128 stands for zero in the data rows.
Here are some points, each followed by its number:
np.array([192, 178, 78, 155, 72, 48, 71, 67, 114, 160, 177, 68, 183, 104, 101, 117, 149, 215, 128, 167, 113, 91, 100, 84]) 0
np.array([152, 76, 250, 92, 155, 141, 177, 165, 56, 212, 98, 57, 176, 143, 171, 154, 89, 80, 168, 113, 197, 52, 191, 163]) 1
np.array([207, 153, 221, 165, 195, 134, 193, 102, 136, 137, 130, 215, 111, 160, 119, 166, 73, 35, 165, 80, 133, 163, 225, 149]) 2
np.array([99, 97, 140, 96, 171, 140, 162, 134, 103, 144, 125, 120, 109, 152, 157, 111, 120, 145, 129, 131, 98, 146, 129, 129]) 3
np.array([135, 73, 128, 190, 88, 80, 123, 110, 148, 67, 146, 216, 146, 185, 87, 151, 115, 86, 216, 90, 190, 141, 64, 143]) 4
np.array([187, 114, 136, 157, 142, 136, 97, 108, 85, 112, 108, 119, 142, 146, 167, 113, 131, 191, 81, 115, 132, 70, 84, 133]) 5
np.array([124, 158, 147, 133, 126, 157, 129, 160, 114, 135, 121, 120, 111, 80, 182, 136, 172, 150, 84, 113, 113, 134, 138, 128]) 6
np.array([174, 85, 132, 136, 121, 159, 120, 139, 110, 135, 110, 117, 120, 150, 158, 121, 127, 147, 87, 125, 143, 88, 91, 121]) 7
np.array([131, 133, 131, 152, 130, 119, 168, 175, 128, 123, 167, 161, 135, 131, 109, 148, 108, 133, 147, 65, 139, 118, 159, 152]) 8
np.array([128, 107, 80, 123, 101, 132, 168, 103, 151, 140, 115, 172, 164, 155, 84, 100, 120, 164, 127, 178, 169, 100, 72, 103]) 9
np.array([149, 182, 118, 157, 137, 181, 78, 99, 146, 83, 105, 103, 60, 150, 169, 115, 151, 121, 142, 36, 162, 114, 88, 135]) 10
np.array([113, 113, 142, 156, 158, 118, 145, 149, 112, 133, 95, 131, 102, 164, 133, 150, 192, 170, 148, 84, 118, 113, 124, 143]) 11
np.array([105, 169, 135, 159, 116, 173, 127, 147, 167, 139, 79, 136, 80, 59, 155, 132, 154, 107, 58, 116, 129, 155, 148, 86]) 12
np.array([88, 112, 84, 82, 139, 80, 94, 102, 109, 84, 207, 138, 142, 112, 96, 103, 59, 71, 187, 133, 101, 127, 175, 166]) 13
np.array([106, 98, 158, 71, 173, 153, 151, 139, 121, 137, 108, 134, 116, 157, 150, 100, 125, 124, 118, 169, 124, 107, 114, 130]) 14
New points follow, each followed by the numbers of its three nearest points above by angle, nearest first.
np.array([137, 110, 132, 114, 153, 140, 134, 125, 124, 120, 118, 145, 113, 152, 117, 126, 121, 128, 130, 124, 125, 133, 102, 129]) >> 14 3 7
np.array([106, 137, 89, 133, 75, 143, 84, 141, 107, 93, 124, 86, 119, 97, 118, 173, 142, 36, 168, 95, 137, 130, 195, 177]) >> 13 10 8
np.array([84, 136, 113, 115, 100, 162, 117, 185, 116, 165, 98, 96, 119, 100, 112, 163, 128, 39, 133, 126, 86, 174, 225, 150]) >> 12 13 1
np.array([100, 181, 149, 89, 120, 137, 108, 148, 120, 144, 140, 124, 137, 86, 112, 120, 125, 87, 130, 131, 135, 115, 126, 100]) >> 12 6 13
np.array([77, 132, 196, 115, 145, 95, 100, 176, 205, 79, 122, 192, 163, 119, 135, 97, 109, 67, 143, 156, 230, 127, 83, 120]) >> 4 14 9
np.array([187, 124, 88, 164, 44, 41, 83, 100, 103, 152, 169, 54, 183, 65, 122, 145, 177, 184, 126, 115, 146, 77, 98, 102]) >> 0 5 7
np.array([162, 147, 143, 132, 163, 128, 141, 92, 146, 122, 124, 187, 112, 152, 114, 116, 91, 78, 136, 104, 126, 147, 166, 118]) >> 2 4 8
np.array([126, 139, 71, 122, 85, 132, 111, 109, 132, 107, 138, 113, 163, 123, 103, 152, 135, 112, 145, 122, 135, 160, 152, 151]) >> 13 0 4
np.array([135, 106, 131, 181, 121, 140, 136, 97, 159, 100, 139, 146, 138, 137, 131, 145, 131, 147, 115, 117, 142, 140, 97, 132]) >> 4 9 5
np.array([92, 166, 103, 91, 132, 133, 100, 156, 119, 149, 118, 111, 99, 92, 114, 139, 133, 111, 153, 146, 92, 182, 131, 87]) >> 12 6 13
